Families of rows that turns and mirrors carry onto each other, the same ones carrying the whole set onto itself: the rest of each named row's family, in list order
3 families of 6 rows
fepo: [-1.19 -0.20 -2.28  2.81  0.60  0.12  0.40 -0.53 -0.75 -1.45 -0.64  1.59
 -0.73 -1.99  1.62  0.18 -0.15 -0.01  1.11 -2.37  0.78]
Kiv: [ 0.55 -0.95 -0.27  0.13 -4.08 -0.16  0.29  0.71  0.15 -0.79  2.74 -1.70
  0.79  1.33 -1.60  0.82  0.90  0.23 -3.36 -0.01  1.82]
sito: [ 1.41  0.45  0.14  0.78 -2.16 -0.58 -0.89 -1.53 -1.86  1.18  1.92 -3.24
 -1.52 -1.18 -2.02  2.07 -1.50 -0.71 -2.47 -2.23 -0.21]
valu: [ 1.82  0.45  0.78 -0.03 -1.84 -1.23  0.92 -0.69 -1.34  1.55 -1.09 -3.74
 -1.38 -0.39 -0.63  1.53 -2.05 -1.19 -3.21 -3.07  1.04]
Rofov: [-2.05  0.45 -1.11  1.62 -2.70 -0.23  0.43  0.43  1.82 -3.70  1.52  0.66
 -0.86  0.55  0.13 -0.47  0.14  1.49  1.04 -1.17  0.41]
Pil: [ 1.22  0.79  0.75  1.17 -4.07 -1.35  1.09 -0.23 -3.58 -0.72 -0.62 -1.82
 -1.16  0.56 -0.73  0.61 -0.14 -0.14 -3.84 -0.58  2.34]
Pora: [ 1.74 -1.48 -2.04 -0.31 -0.88 -0.42 -1.48  0.77 -2.28  0.36  0.18 -0.14
  0.82  1.47  0.53  1.28 -1.24 -0.62 -2.66  0.89  2.11]
Falob: [ 0.26  0.00 -0.44  4.17 -1.40 -1.95  2.18 -0.31  1.31 -0.82 -2.76 -1.52
  0.21  0.82  0.87 -0.48 -0.54  0.41 -0.30 -4.08  1.12]
vido: [ 0.16 -0.38  1.24  1.60 -3.52 -1.27  1.82  0.02  1.72 -0.32 -0.43 -4.07
 -2.24  0.79 -1.04  0.52 -0.88  1.09 -0.42 -3.21 -0.34]
vova: [ 0.26  0.11 -2.42 -0.89 -1.10  0.09 -1.38  1.19 -1.39 -1.03  2.15  1.36
  1.00  0.33  0.49  0.47 -0.60 -1.55 -2.34  0.39  2.17]
bagu: [-0.41  1.06 -1.74  2.94 -0.04 -0.04 -0.30 -2.15  1.26 -0.29  0.13 -1.21
 -0.96  0.18 -0.14  1.27 -2.74  1.49  1.34 -3.43 -0.52]
lediv: [-1.27  1.25 -1.62  1.97  0.38 -0.54  0.71 -0.30  1.21 -1.58 -1.37  0.26
 -1.43 -0.77  1.60 -0.11 -2.10  0.07  1.71 -3.74  0.15]
dimel: [-0.12 -1.03 -1.95  1.38 -2.28 -1.40 -0.78  3.17 -0.93 -2.19  0.77  1.25
 -0.68  1.02  1.23 -1.54  0.34 -1.39  0.38 -0.10  0.77]
buto: [-0.07  1.48  0.46  2.49 -2.11 -1.02  2.96 -0.60  0.51 -0.04 -2.31 -2.65
 -1.99  0.01  0.35  0.10 -1.64  0.45 -0.56 -4.62  0.75]
gima: [-1.18  0.57 -2.58  1.24 -1.24 -0.41 -0.03  1.96  1.17 -2.68  0.73  2.02
  0.44  1.28  1.55 -1.27 -0.55 -0.48  0.62 -1.20  1.43]
sek: [ 0.32 -0.03 -2.28  0.34 -0.65 -0.84 -3.26  0.14  0.32 -1.55  3.28  0.34
  0.87  0.48 -0.54  0.75 -1.43 -1.07 -0.63 -0.35  0.05]
Viv: [ 1.43  0.03  1.39  0.90 -0.85 -2.96 -0.19 -1.08 -1.21 -0.57 -2.56 -3.18
 -1.84 -1.28  0.07  1.16 -1.85 -1.18 -1.77 -3.07  0.11]
pebak: [ 1.41  0.31  0.11 -0.81 -3.74 -1.02  0.25  1.44 -2.22 -0.05  1.33 -1.82
 -0.35  0.63 -0.82  0.35 -0.21 -1.85 -4.21 -0.55  2.15]

Same family as valu: vova, lediv, buto, gima, pebak
Same family as sek: Kiv, sito, Rofov, vido, bagu

Families of rows that turns and mirrors carry onto each other, the same ones carrying the whole set onto itself: the rest of each named row's family, in list order
4 families of 8 rows
res: [-1.13 -1.43  3.05  3.83 -1.34 -2.52 -1.85 -0.17  2.33 -2.67 -0.07  1.52
  1.06  1.97  1.01  1.31  1.22  3.01  0.42  7.05 -1.11 -1.64  0.75  1.74
 -1.47 -2.60 -1.11]
vate: [-1.17  0.32 -0.64  2.86 -1.61  0.38  0.12 -0.69  3.07 -2.34 -0.28  1.43
 -4.44  3.66 -0.03 -2.30  0.29  1.55  0.69  3.07 -0.19 -0.84 -0.94  2.18
 -0.92 -2.49 -1.23]
mes: [-0.54  0.81  0.48  2.31 -2.17  1.89 -0.75  0.04  2.46 -3.17  0.45  1.59
 -3.90  4.18  0.35 -2.02 -0.22  1.81  0.71  2.78 -0.09 -1.61  0.86  2.04
 -0.33 -2.13 -2.16]
gedak: [ 1.30  2.13  1.94 -0.37 -1.45  0.96  0.75 -1.84  1.58 -1.71  1.43 -0.48
  0.29  1.21 -0.85 -1.97 -1.03  0.84  0.34  4.34 -2.08 -0.29 -0.18 -0.23
 -1.73 -2.58 -2.21]
Fanem: [ 0.52 -1.35  3.99  2.31 -0.66  0.77 -1.30 -0.52 -0.22 -0.85 -3.13 -0.54
 -0.26  1.51 -0.26  0.63 -1.27  1.31  1.76  6.35  1.10  1.84  0.14  0.27
  1.09 -0.89  0.58]
lepif: [-0.06 -0.29  2.06  0.88  0.22 -0.24 -1.18  2.05  0.87  0.43  0.23 -1.51
  0.46  1.46  2.97 -0.30 -1.55  3.07 -0.86  5.89  0.58 -1.65  0.06 -0.27
 -3.80 -0.45 -2.92]
Vavem: [-1.92 -0.73  1.97 -0.38 -0.05  2.29 -0.14  0.08  0.53 -3.60 -2.33 -1.99
 -1.75  6.09 -0.12  1.37  0.24  3.61  1.44  5.15  1.86 -0.50  1.50 -0.36
 -0.86 -1.03 -1.70]
sikip: [-0.09 -1.58  0.75  3.64 -0.87  0.48  0.03  0.09  1.15  1.26  0.27 -2.04
 -2.96  2.50  0.35 -1.64 -0.61  3.86 -2.64  5.03  1.17 -0.94  1.85  1.06
  0.85  0.82 -2.49]
begud: [-0.73 -0.55  0.60  3.56 -2.66  1.05  0.03 -0.72  3.65 -3.22 -0.12  2.01
 -4.52  2.80  0.40 -2.32 -0.10  2.61 -0.43  4.76  0.65 -0.08  0.34  2.36
 -0.80 -2.29 -1.01]
sunas: [-1.31  0.27  0.46  2.89 -2.35  1.02 -0.91  0.03  2.93 -2.94  1.12  1.89
 -3.02  3.61  1.95 -2.63 -0.34  1.16  0.89  3.99 -0.27 -1.06 -0.46  2.20
 -1.05 -2.07 -1.61]
Dipus: [ 0.54 -1.26  1.73  0.06 -0.29 -0.22 -0.70  1.83 -0.22  1.58 -0.91 -1.83
 -0.11  1.27  2.31 -0.48 -1.72  3.11 -0.26  5.30  1.36 -0.92 -0.42 -0.19
 -3.73 -2.21 -1.83]
bok: [ 1.68  1.91  0.95 -1.24 -1.54  1.11  1.42 -2.00  1.41 -1.31  1.08 -0.86
  0.02  2.15 -1.41 -1.00  0.05  1.49  0.55  4.15 -1.12 -0.71 -0.50 -0.11
 -0.05 -3.79 -2.00]
Funad: [ 0.56  0.04  1.05 -0.59 -0.07  0.26 -1.27  1.97 -0.29  0.52 -1.26 -3.06
 -0.31  0.90  1.00  0.84 -1.51  2.76  0.52  5.65 -0.31 -1.64 -0.23 -0.38
 -3.51 -1.22 -2.09]
Tiben: [ 0.10 -2.25  1.98  1.90 -1.85 -2.78 -2.32  0.07  2.23 -2.01 -0.03  1.78
  0.18  1.40  0.68  0.67  1.21  2.83  1.32  6.77 -0.36 -1.76  1.11  1.63
 -2.11 -3.50  0.13]
kom: [ 0.44 -0.70  3.14  4.33 -0.34  0.05 -1.56 -0.58  0.46 -0.39 -3.18 -2.01
 -0.52  1.21 -0.02  1.48 -0.98  1.24  2.10  5.79  0.25  1.00 -0.25  1.28
  0.90 -0.79 -0.92]
pazaf: [-0.65 -0.77  4.64  2.85 -0.57  1.63 -0.35 -1.72 -0.18 -1.08 -2.71 -0.92
  0.60  2.33 -1.02  0.55 -0.83  1.45  1.71  6.04 -0.83  1.52  0.19  0.23
  0.69 -0.41 -0.73]
kabo: [ 0.32 -0.64  1.42  2.40 -1.51 -2.29 -2.89  1.06  3.09 -2.89  0.04  0.37
 -0.53  1.12  0.73  1.74  0.54  1.95  1.79  6.46 -0.98 -2.39  0.23  2.09
 -2.28 -2.75 -0.93]
Bupas: [-0.53 -1.99 -0.72  2.78  0.23 -0.37 -0.11 -0.94  0.84  1.52 -0.79 -2.41
 -3.08  2.43  0.04 -2.21  0.31  3.96 -1.57  5.29  1.07 -0.11  0.96  0.32
  0.13  1.24 -1.42]
pab: [-1.06 -2.23  0.83  4.22 -0.99 -0.15  0.30 -0.96  0.77  1.80 -0.06 -1.77
 -1.70  2.14  1.24 -2.09 -0.36  3.33 -1.99  6.26  0.62  0.22  0.84  0.93
  0.79  0.92 -1.65]
pupur: [ 0.14 -1.41  3.67  3.00 -0.71  1.44 -0.31 -1.25  0.18 -0.17 -2.59 -1.34
 -0.12  2.62 -1.16  1.33 -0.20  1.93  1.13  6.25  0.49  1.10 -0.05  0.68
  2.77 -0.73 -0.45]
vuk: [-2.38 -0.62  1.68 -1.21 -0.18  2.43 -0.42  0.43  0.45 -3.61 -1.57 -1.83
 -1.05  5.43  1.11  0.26 -0.39  2.65  1.69  6.04  1.42  0.15  0.03 -0.82
 -1.82 -0.52 -1.01]
Bar: [-2.09 -1.54  1.05  0.29  0.51  1.72 -0.92  0.57  0.96 -3.70 -2.03 -2.74
 -2.68  5.60 -0.19  0.51  0.19  3.16  1.24  5.25  1.99  0.53 -0.73 -0.15
 -1.33 -0.67 -0.59]
nimev: [-1.36 -0.08  0.42  0.84 -1.29 -1.93  2.31 -1.03  1.86 -2.37 -0.28 -0.67
 -1.04  3.19 -1.51  1.32  1.76  4.51 -2.64  6.96  0.16 -1.82  2.25  0.18
  0.43 -2.84 -1.36]
Meben: [-0.22 -1.85  0.62  3.10 -0.56  0.56  1.36 -2.16  1.31  0.59 -1.19 -2.29
 -2.73  2.29  0.23 -2.06 -0.09  4.58 -2.08  6.02  2.09  1.31  1.59  0.31
  0.05  0.06 -1.71]
fizok: [-1.93  0.04  0.25 -0.20 -1.59 -1.78  2.52 -2.00  1.16 -2.40 -0.18 -0.42
  0.04  2.75 -1.08  0.30  1.74  3.75 -1.85  7.87 -0.92 -0.81  1.30 -0.52
  0.10 -2.73 -0.50]
Tun: [ 0.38 -0.46  0.88 -0.50  0.00  0.90 -1.54  2.49  0.50  0.87 -0.03 -1.47
 -0.47  2.47  2.73  0.04 -0.96  3.46  0.01  5.06  1.24 -2.42 -0.21 -0.19
 -2.87 -1.10 -2.87]
Tes: [-1.71  0.36 -1.00  0.13 -0.72 -2.38  1.30 -0.57  1.50 -3.32 -0.77 -0.15
 -1.89  2.66 -1.47  0.40  2.12  4.19 -2.21  7.02 -0.23 -1.18  0.65 -0.31
 -0.09 -2.65 -0.01]
rume: [-1.32  0.38 -0.46 -0.50 -1.48 -0.87  2.08 -1.73  1.16 -3.48 -0.99  0.15
 -1.69  2.80 -0.61 -0.50  1.74  5.27 -1.91  6.65  0.31 -0.54  1.69 -0.52
 -1.57 -3.65 -1.04]
gaf: [-0.31 -1.78  1.72  3.39 -1.80 -1.95 -2.51  0.82  2.71 -2.00  0.35  1.99
 -0.35  2.25  1.07  1.39  1.59  3.07  0.53  6.58 -0.27 -2.61  0.49  2.35
 -0.10 -2.72 -0.86]
nepoz: [ 2.35  1.06  1.63  0.00 -1.82 -0.19  0.37 -1.87  1.38 -1.85  1.37 -0.84
  0.06  0.97 -0.95 -1.95 -0.72  0.97  0.53  4.19 -0.60  0.70 -0.62  0.31
 -0.84 -4.52 -0.94]
Dasel: [-1.79 -1.94  1.40  0.14 -0.63  2.81 -1.31  0.79  0.79 -3.84 -1.96 -1.23
 -3.12  4.75  0.91 -0.47 -0.18  4.48  0.66  5.74  2.12  0.36  0.79 -0.04
 -2.58 -0.74 -0.94]
seg: [ 1.82  1.68  0.88  0.95 -1.57 -0.62  0.29 -2.35  0.64 -1.16  0.14 -1.89
  0.19  0.43 -1.83 -0.65  0.08  1.39  1.01  4.49 -2.39 -0.21 -0.16  0.59
 -0.53 -3.87 -1.67]

Same family as Fanem: vate, Dipus, Tiben, Bupas, Bar, Tes, nepoz
Same family as gedak: res, mes, lepif, Vavem, sikip, pazaf, nimev
Same family as Tun: sunas, bok, pab, pupur, vuk, fizok, gaf

